In the rows, zero is written as 128.
Each named turn below is shown by a few rows before and after it. Which turns, in which order, take the first row of each later pair to the second? The first pair is answered.
turn M:
[136 152 122 102 136 148 147 143 115 160 127 122 116  93 116 119  96  88
 121 135 110 140 160 169 157 120 142 103  84 123  97 124 101 109 144 125
 122 143 147  90  83 161 103  99 107 166 124 128 107  89 176 115 158 137]  ->  [129 150 136 108 121 141 119 134 120 151 157 111  95 116 100 115  78 111
 161 134 107 127 138 154 155 102 138 102 104 136  88 141 129 132 128 130
 115 147 142  92  84 213 113 103 120 160 124 107 121 119 136 153 169 148]
[105 119 139 147 113 124  88 149 130 118 150 118 137 121 140 123 147 130
 140 113 112 113 121 117 127 113 147 124 121 114 128 128 142 134 113 124
 107 140 142 147 121 129 125 118 149 150 143 123 127 125  72 128 115 139]  ->  [ 98 107 118 152 119 131  90 139 134 116 138 129 144 130 138 112 140 151
 135 120 129 118 124 115 123 128 148 118 122 115 127 128 150 136 104 115
 121 122 138 142 115 114 124 108 141 153 149 137 133 112  69 120 103 140]
[ 73  95 136 134 109 132 122 167 147 121 140 112 137 190 120 142 111 155
 129 135 151 108  82  70 110 132 150 138 136 120 142 154 174 191  92  88
 147 127  99 118 144 127 130 139 121 130 147 109 135 144 116 109 126 122]  ->  [ 93 101 126 136 125 139 148 179 142 118 111 125 166 172 139 129 140 139
  88 126 153 122 107  89 118 146 153 145 110 107 136 136 159 167  94  98
 136 125  99 111 156  67 116 135 111 144 140 134 121 115 133  60 128 113]
turn X:
[148  88 165 109 119 123 118 151 163 149 146 123 105 156 146 136 137 128
 139 127 153 164 150 100 100 135 129 170 111 133  92 137 156 145 118 152
 142 133 100 166 168 128 161 144 117 101 140 156 166 156 101 143  84 117]  ->  [156 104 152 115 125 118 123 158 164 144 136 130  95 151 153 154 149 136
 130 126 157 154 173  97  98 131 146 177 121 133 101 152 160 144 124 140
 126 125 121 165 161 125 164 146 118  99 139 162 175 139  93 146  75 115]
[137 121 144 147 133  93 109 123 139 113 111 118 124 121 145 134 152 123
 110 123 141 123 119 125 113 139 129 135 134 135 153 121 133 130 122 123
 137 152 121 149 150 101 157 154 126 104 121 132 141 138 122 144 107 144]  ->  [136 128 132 144 131  98 115 118 138 111 108 128 127 116 152 150 155 126
 104 123 138 121 140 125 116 132 129 145 133 138 139 120 138 127 135 125
 133 148 127 145 140  86 143 151 124 113 114 133 137 127 119 139 104 144]
[181 157 178 151 118 125  78 151 154 195 158  73  89 117 134 146 107  92
 131 155 105 110 105 102 138 124 139 216 102 172 128 136 150 169  88 155
 118 230 126 134 213 185 176 142 139 162 113  38 131 122 111 127 186 147]  ->  [175 155 179 149 112 124  73 141 164 190 154  72  88 129 129 147 120 102
 140 157 114 109  98  99 131 147 132 214 114 174 133 146 153 177  81 154
 114 227 128 138 218 185 180 151 146 150 114  44 135 133  93 144 181 146]
[ 93 167  80 126 142 133 161 120 143 166 111 137 113  92 112 141 146 122
 108 126 152 124 196 159 154 124 116 129 121 121 114 177 135 122 134 127
 110  91 155 112  79 125 123 156 125 145 144 150 126  66 138 128 157 142]  ->  [102 151 104 106 139 146 174 124 136 182 125 128 135  93 119 105 125 101
 112 122 132 142 161 168 153 107 119 124  98 120 112 144 117 105 140 139
 131 114 148 110  87 141 114 149 118 151 153 140 124  69 166 105 167 146]
turn W:
[136 126 127 168 144 110 109 143 148 116  97 131 140 134 138 196 196 147
 105 105 141 106 136 119 119 137 115 154 142 118 160 154 130 127 125 113
  70 130 124 145 147  58 158 159 111  89 110 123 115 141  98 138  93 130]  ->  [133  95 151 134 145 128 132 142 121 120 100 128 183 136 143 122 183 126
  94 117 137 158 107 113 119 147 125 151 112 121 154 102 113  97 122 131
 109 159 104 144 164  39 157 146 105 106 112 136 121 135 154  79  96 112]
[102 135 100 115 133 126 166 115 119 120 127 143 145 135  97  89 102 145
 164 154 151 147 143 107 114 143 141 117 131 122  92 131 146 123 113 116
 159  98 140 108 108 136 123 108 119 148 125 130 127 108 143  93 130 120]  ->  [108 157  86 124 129 132 161 122 121 132 122 149 114 124  98 123 108 151
 165 145 141 119 162 125 120 138 137 122 142 122 101 156 152 137 123 105
 129  97 148 109  96 153 115 127 120 149 120 130 121 104 119 123 128 128]
[136 131 135 125 127 130 131 148 132 143 133 120 118 122 140 141 122 101
 112 108 123 122 126 147 130 118 131 132 110 115 128 132 138 129 127 139
 122 146 136 137 116 138 124 123 122 128 125 112 130 128 146 128 146 128]  ->  [131 128 140 140 122 129 123 131 140 125 141 114 113 124 129 146 124 126
 117 110 124 119 123 128 116 125 127 138 122 123 135 140 138 139 132 135
 123 131 126 142 135 132 143 132 131 105 131 110 145 148 127 143 131 123]
[137 152 156 124 117 136 135 147 107 160 142 147 139  90 135 137 120  88
 107 123 107 102 126 149 147 120 145 122  95 128 116 123 140 131 153 129
 117 159 129 119 125 135 109 121 107 146 104 111 115 137 133 136 161 157]  ->  [118 138 153 138 113 111 109 125 113 125 144 146 132 126 128 144 125 131
 134 123 118  88 105 128 126 129 131 132 133 138 135 136 157 152 133 124
 131 136 112 141 137 137 137 135 121 101 101 106 125 182  72 176 138 155]
turn V:
[122 154 109 109 146 120 132 149 156 123 120 171 123 108 120 165  84 149
 153 160 126 113 157 124  93 132 113 113 173 160 105 186  97 150 147 120
 118 113 153 112  54 173 134 136 148 148 108 120 151  95 113 136 115 116]  ->  [168 145 141 136 152 123 113 158 175 115  98 172 170 100 169 161 141 105
  80 126 114 129 152 116  78 161 105 148 150 148 149 141  85 111 149 152
 131 143 145 145 125  74 153 158 140 121 109 136 153  93 136 101 102  98]
[135 143 157 146 130 127 163 135 148 160 154 127 145 117 126 134 141 116
 128 127 100 117 135 154 125 131 145 152 106  93 110 125 124 139 154 153
 121 131 106 145 178 128 126 124  90 158 109 130 106 139 177 141 113 127]  ->  [107 155 139 148 122 114 163 124 148 146 155 141 119 136 113 156 134 152
 165 138 111  92 150 149 118 123 148 153 127  95  98 157 119 156 146 134
 129 106 110 139 148 166 116 123  98 164 118 122 102 145 143 168 115 136]
[135 140 106 125 137 133 117 127 142 111 125 129 155 123 123 120 142 113
 103 104 140 136 152 129 143 152 123 125 123 131 142 125 100 111 139 117
 124 127 133 132 117  98 124 142 129 120 126 142 126 143 137 131 136 131]  ->  [129 149 109 131 133 139 134 130 121 122 132 117 138 121 105 116 122 123
 127 111 139 135 152 145 155 147 129 110 114 135 130 128  93 113 145 115
 130 124 142 119  92 149 115 134 118 147 131 142 127 147 137 130 142 146]
Pairs:
Each pair is 2 to 3 turns apart.
[153 174  61 133 141 160 136 107 187  86  27 178 102  79 176 205 191  94
  75 133 163  88 183 131 145 182 121 130 117 134 106 130 157 112 156  77
 106  80 159 101 128  19 137 112 110 166 119 174 124  58 141 108 113 152]  ->  [165 148 122  76 123 196 166 115 148 148  91 113 111  93 157 108 109  29
 106 161 121 131 113 165 189 135 143  85  46 143  57  85 134  68 163 105
 145 133 139  66 115 133 110  74 105 228 136 146 132  66 227  79 181 143] | V, X
[103 118 140 146 113 103 150 118 136 113 112 115 111 158  91 103 103 193
 176 141 150 157 125 112  97 138 101 104 164 132 113 127 139 163 114  76
 152 108 122 113  95 157 128 157 138 139 146  95 162 141  82 123  82 150]  ->  [149  96 196 147 114 109 127 118 141 124 135  91 125 163 129  94 135 151
 127 111 116 150  79 118  99 132 107 126 129 122 149  81 137 141 114 120
 151 164 113 168 151 129 154 166 130 108 137  81 165 172 108 117  94 130] | V, M, M
[141 172 135 112 132 122 114 132 141 181 130 132 133 122 173 126 161  61
  92 108  93 108 170 158 148 107 138 142 109 135 143 130  99 125 151 142
  91 154 143 136 151 135 129 131  74 118 111 129 150 131 113 142 162 154]  ->  [124 164 127  89 126 133 139 124 125 188 135 127 148 131 149  65 137  67
 109 133 101 127 158 158 142 100 141 116 104 133 113 116  93 111 146 130
 105 143 146 109 131 157 120 109  73 158 122 137 147 109 152 106 164 154] | V, W, W
[130 133 115 153 112  96  97 143 146 101 125 158 109 131 135 181 154 158
 106 127 132 103 142 114 117 137 122 155 152 117 149 150 156 148 133 122
 103 107 134 158 129 112 147 144 139  95 120 139 130 150  95 170 100 133]  ->  [112 145 100 109 101 118 139 143 121 143 142 144 105 130 108 108  87 149
 171 165 126 143 140 143 144 115 125 103 129 132  99 150 133 132 123 115
 125 103 137 111  74 196 118 113 137 160 129 132 122 118 132 142 142 141] | W, V, W
[129 148  94 150 153 127  86 125 130 138  96 165 110 120 132 173 121 109
 113 120 133 135 187 137 136 126 137 123 116 138 117 150 156 138 119 116
 113  87 153 143 119  75 126 136 119 106 135 138  98  74 139 132 132 106]  ->  [137 135 106 144 153 134 116 111 117 147 105 152 148 130 136 125 109 100
 102 125 133 164 167 127 138 128 138 108  91 144 123 116 151 121 111 129
 143 101 140 126 132  58 121 127 118 115 132 153 103  63 182  86 125  97] | W, W
[131  80 126 100  88  78 112 116 111 126 167  91 173 178  68 112  99 143
 141 172 134 122  66 109 112 106 140 125 142 118 161 163 137 147 139 104
 133 136 100 119 153 177 129 142 153  91 110 109 128 146 186 175 131 148]  ->  [134  86 123 129 100  64  97 108 127  92 133 110 175 169  75 147 139 159
 108 148 146 109  97 108  98 136 133 145 146 103 177 164 148 156 147  95
 111 135 115 145 188 111 131 165 151  77 101 131 130 148 171 181 108 138] | V, X
[116 146 141 125 164 146  82 155 137 164 161 150 110  68 120 149 207 124
 126 119  52 109 188 192 112 135 178 149 145 104  85 139 111 102  85 109
  25 159 155 142 131 162  89 198 102 175 106 134 153  87 117 140 181 148]  ->  [103 136 119 123 174 150 110 160 129 148 132 171 139  61 125 122 213 142
 122 127  82 129 208 178  99 165 178 143 154  95  80 134 120  84  80 106
  50 128 155 124 124 120  80 188 102 191 114 162 142  56 135 106 162 142] | M, M, M
[114 111 131 117 124 136 144 103 122 131 144 124 150 157 107  72 115 129
 149 140 118 152 105 120 125 128 119 102 112 136  96 113 119 127 120 129
 144 120 135 107 114 155 118  90 145 138 125 134 131 119 173  99 132 106]  ->  [129 102 154 142 126 123 118 103 142 114 136 120 155 151 126  97 153 120
 117 118 115 143 100  99 122 136 113 124 122 123 148  93 126 132 118 137
 142 138 120 142 164 101 136 118 140 103 117 134 144 158 158 107 116 101] | W, W, V
[120  98 131 129  71 103 108 115 139 119 141 171 105 146 109  95  96 147
 164 138 141  96 129  80 119  83 103 105 160 158 135 154 133 129 121 114
 167 121 112  95 122 211 101 124 174 124 118 166 124 153  45 184 144 102]  ->  [170 107 142 150  92 101 102 128 151 107  89 186 139 112 157 126 172 115
  69  95 139  91 148  69 117 118 108 150 145 150 177 123 125 110 141 133
 140 152 111 143 179  88 121 147 166  99 101 187 118 134  53 159 118  88] | V, X, X
